A single turn carries every row of the set below to another of its rows. Some are shown first; where does it send the rows asked next?
Z: [ 26 -12 -16  -9  -6   7   0   4  17 -11  26  -6 -19  11  15  10   2  -3
  -1  22   0  -2   2  14  15 -13 -17   2  10  -6   6  14   1  11  26  -3]
F: [ 10   5  -6 -13   4  -1  -6  27  24 -27   8   2   1  -8  -1   7  20  16
   5  14  13  10 -14  20  17  -7 -17   8  21  11   9   9  -2  -6   2 -13]
X: [ 23  -6 -12 -20  16  -9  -5  17  28  -3  12 -25 -22 -12  12  -1  -3  11
  14   7  17   5   3  12  11 -34  -8   3   5   2  17   2  14   2  10  11]
A: [ 12  -1 -14 -17  -4 -20 -13  -2  16 -14  10 -17  -4   2  11   0  -4  -5
  17  -1  20  -5  -2  -3   9 -32  -8  -5  -2   8  11  17 -11  -8   0   4]
D: [ 17  -5  -9 -19 -26 -10   2  19   9 -19  15   0  -9  -7  -3   6   2  17
 -15  10  -1  26 -18   4   1 -21 -11 -19  12  13   5  10  -2   4  -3  11]
Q: [ -1  -9   0 -28   6   1  13  13  27 -12  -2   8  -6 -32  15  10   0  16
 -20  10   6  -3  -6 -14   1 -25 -10   2  10   0   8  20   8 -11  12   7]
M: [-12 -10  -2  -2 -16 -18   0  -4  19   6   9  -8   2  -8   6  -5  -2  18
   7   2   6  -9 -12  22  17 -17 -17   1   7  -1  10  12  21 -11  21  -8]
L: [  0  -9   5 -23  14  -9  19  17  32  -6   1   6  -5 -18  22   3   2  26
 -15  12  16   3  -4  -6   0 -16 -24   6   8  -4   1   9   9 -24  13  -9]
U: [ -1 -10  -4 -21 -23 -13   4  19  15   4   6  -6  -1 -25   2   8 -13  10
 -10  -5   0  -3 -25   2   0 -22  -7 -11   6   8   9  17  15  -1  14  17]
Y: [  7  -3   8 -18   7 -10  22  19  27   0   7  -5  -5  -5  23  -3   2  27
 -11  15  16  15   1   0   0 -13 -24  11  12  -6  -1   1   3 -28  25  -8]
E: [  3  -7 -14 -11 -24 -16  18   9  22 -18  25  -4   5   6   5  -3  -2  21
  -6  10  14   7  -6  11   0 -13 -35 -12   1  -1 -10  -7 -11 -14   3  10]
H: [ 20 -20   2 -25   3   5   3  -1  -2  -9   9 -18 -16   0   7  -9 -11   6
  -4  -2  18   8  -3   3   3 -26 -20   0 -14  -4  15   2   0 -15  14   4]
S: [-14 -16  -3 -11 -18 -22  -2   8  20   7   9  -1   1 -19   6  -4  -7  17
   3  -3  -1 -10 -22  13   7 -17 -18  -1   6   0  14  11  18  -7  19   7]
T: [ 17   6 -14 -13   6   5  12   2  15  -5   6  -5  -3   9  16  12  -5  -7
 -15  10  15  -4  -3  -6  16  -8 -24  -1  -2  -3  -7  16 -12  -3  32   0]
N: [ 22  -5 -11  -8  -2  -9   8  22  21  -2  21 -15 -10  10   9   2 -15   2
 -19   4   2   9   7  10  17 -15 -29 -12   0  -2 -10   7  11  14  30   9]
K: [ 10  -6 -16 -17 -30 -18  11  18  15 -14  21   0  -1   2  -3  -4   3  21
  -6   8  10  21 -16  13  -7 -14 -30 -13   5   6  -3   2  -8 -10   1  12]
G: [ 16   4  -7 -17   4   8  -2  23  19 -34   7   3 -12 -15   3  19  13  16
 -12   7   7   8 -15   3  14 -19 -15   4  15  18   6  21   5  -4  -1  -7]
V: [ 15   3  -7   0  -2 -15  -1  13  24   3  17  -8   7   2  16   6 -15   1
  -5  18   7 -12   7  -7  17  -9  -7  -6   8 -13   7  19   3  15  24   5]
W: [ 15  -2  -3 -17  11 -11   1  29  20 -18  12 -17  -1  -3   0  -3 -19  12
  -5   6  18  11   8   1  21 -23 -14  -2 -15  -5   8  10 -14 -11  -1  19]
C: [  7   8  -8 -14   0 -10  -2  28  26 -24  13  -4  11  -3   3   5  11  10
  14  20  11   2 -12  25  21 -10 -20  17  19   6   8  -1   0  -3  13  -5]

G goes to D
F goes to K
And these:
Y goes to C
T goes to Z
A goes to H

A single turn carries every row of the set below to another of its rows. Some are shown first; where does it send the rows asked next?
luvu: [-16  17 -14   7   0   1 -10  -6  -7  11   1  -2]
faka: [  8   4  11  11  17   4   3 -15   8   8   2 -13]
bigop: [ -9  16 -11  -3 -11   0  -1  -4  -6  16   6   6]
dez: [ -2  24   9  14  12  -8   5  -9   5  -1  -2 -13]
gik: [  1 -14 -12 -11  11  -6  -5 -11   5  -6 -16  -4]
vebiz: [ -5  19 -17  -3 -11   4  -7  -6 -10   1   6  -7]
tudi: [  9  24  10   2  -1  -4  10   1   2  -8   5 -14]
Zela: [ -1  24  15   2   2 -13  14  -1   5  10   0  -6]
rirar: [  9   7  13  -4   5   6   3   6   1   3   3 -26]
fem: [  4 -14  -8 -21   2  -5   0   0   3  -5 -12  -4]
Bepi: [-17  -1  -5 -16  17 -14 -15  -2  12   4  -2  -3]
nudap: [  4  11  15 -10   3  -7  11 -14   4  20  -2 -20]
gokur: [  0  -2  -4 -25   4 -10  -6  -3  13   2   9   9]
gep: [ -4 -13  -7 -19   6 -12   0  -8   5   6 -18  -1]
puvel: [ -2   3 -12 -23   8 -10 -15 -14   8 -12   3 -10]

faka goes to rirar
dez goes to tudi
And these:
gep goes to gik
luvu goes to vebiz
puvel goes to gokur

A single turn carries every row of the set below to another of its rows. Some are shown first; where does it send the rows asked next?
rem: [ 10  18 -10   1   7  -6   9   6  -4  -8   9  -5  -6  10  17 -13  -5 -17
  17   0   7]
sezot: [ -3 -10  -6   0 -11 -15   8  -7  13  12  -5   5 -21   4   5  -7 -13   2
  -3 -11   8]
tos: [-18   0   2   1  -5   1   8  -8 -17   1   0  -8   4 -12  -8 -14 -16   7
  26   4  -7]
Mek: [ -8  -7   7   4  -8  -2   8  -3 -10  -2  -2  -7   1   3 -12 -23 -13  -1
  23  -5 -24]
kuv: [ 10  14   3   5 -14  -2  -5 -11 -10   6   8  -4   5 -20  -2   0 -10  -3
  -2 -12  21]
pina: [  9  -8   8  -2  10  15  -3 -16  -7   4 -16  -5   4  -2  -5 -20  -5  -1
   0  -1 -16]
sapez: [ -6  23   1  -7  -5   2  13 -11 -16  14  19  11   8   8  -5   6  -2   1
   4 -16   0]
rur: [  7  16  -7   0   6  -7   5  10  -5  -9   7  -1  -9   9  23 -14  -5 -15
  16  -2   4]
velo: [ -6  18   9 -11 -16   1   6  -5 -10  13  10  16   4  22   8  -3 -11  -2
   1 -18 -13]
fovus: [ 10  14  -7   2   6  -9  10  10  -5  -8   9  -4  -9   6  17 -14   0 -15
  14  -4   6]
bosu: [  2  -6   6  -3  14  16  -4 -16 -12   5 -16  -2   3 -13  -1 -16  -4   4
  -1   3  -7]
duzuf: [ 16  15   8  11  -4   8 -18 -12  -4   5   7  20   4   0   5  -5 -18  -7
   0 -17   1]
fava: [  1  -4  -9   2  -2  -5   3 -15  16  15  -2  16 -16  16   5  -4 -22  -2
   1 -10   3]
peva: [-13  -1   5   9   8   5  -2  -6 -15   0   4  12   2  -3  -7 -16 -12   5
  26  -3 -20]
Suv: [ -9  13   9 -13 -21  -9  15   2 -16  12  11   3   0   5   3  -3   3   5
  -5 -19  -3]
nodod: [ -1  -3 -14   4   2  -8  10 -17  11  15   2  10 -17   1  -3   2 -12   1
   2  -9  15]
kol: [  3  -9   7  -7   2  13  -1 -16 -10   4 -20 -13   5  -9   0 -18  -8   0
  -2   4  -8]
mubad: [ 17   4  13   4 -27  -7  -8   0  -1   2  -1  -3  -1  -2   3 -15 -13 -10
  -9 -21  -2]

sezot goes to nodod
Mek goes to tos
mubad goes to kuv
And these:
kol goes to bosu
Suv goes to sapez
fovus goes to rem

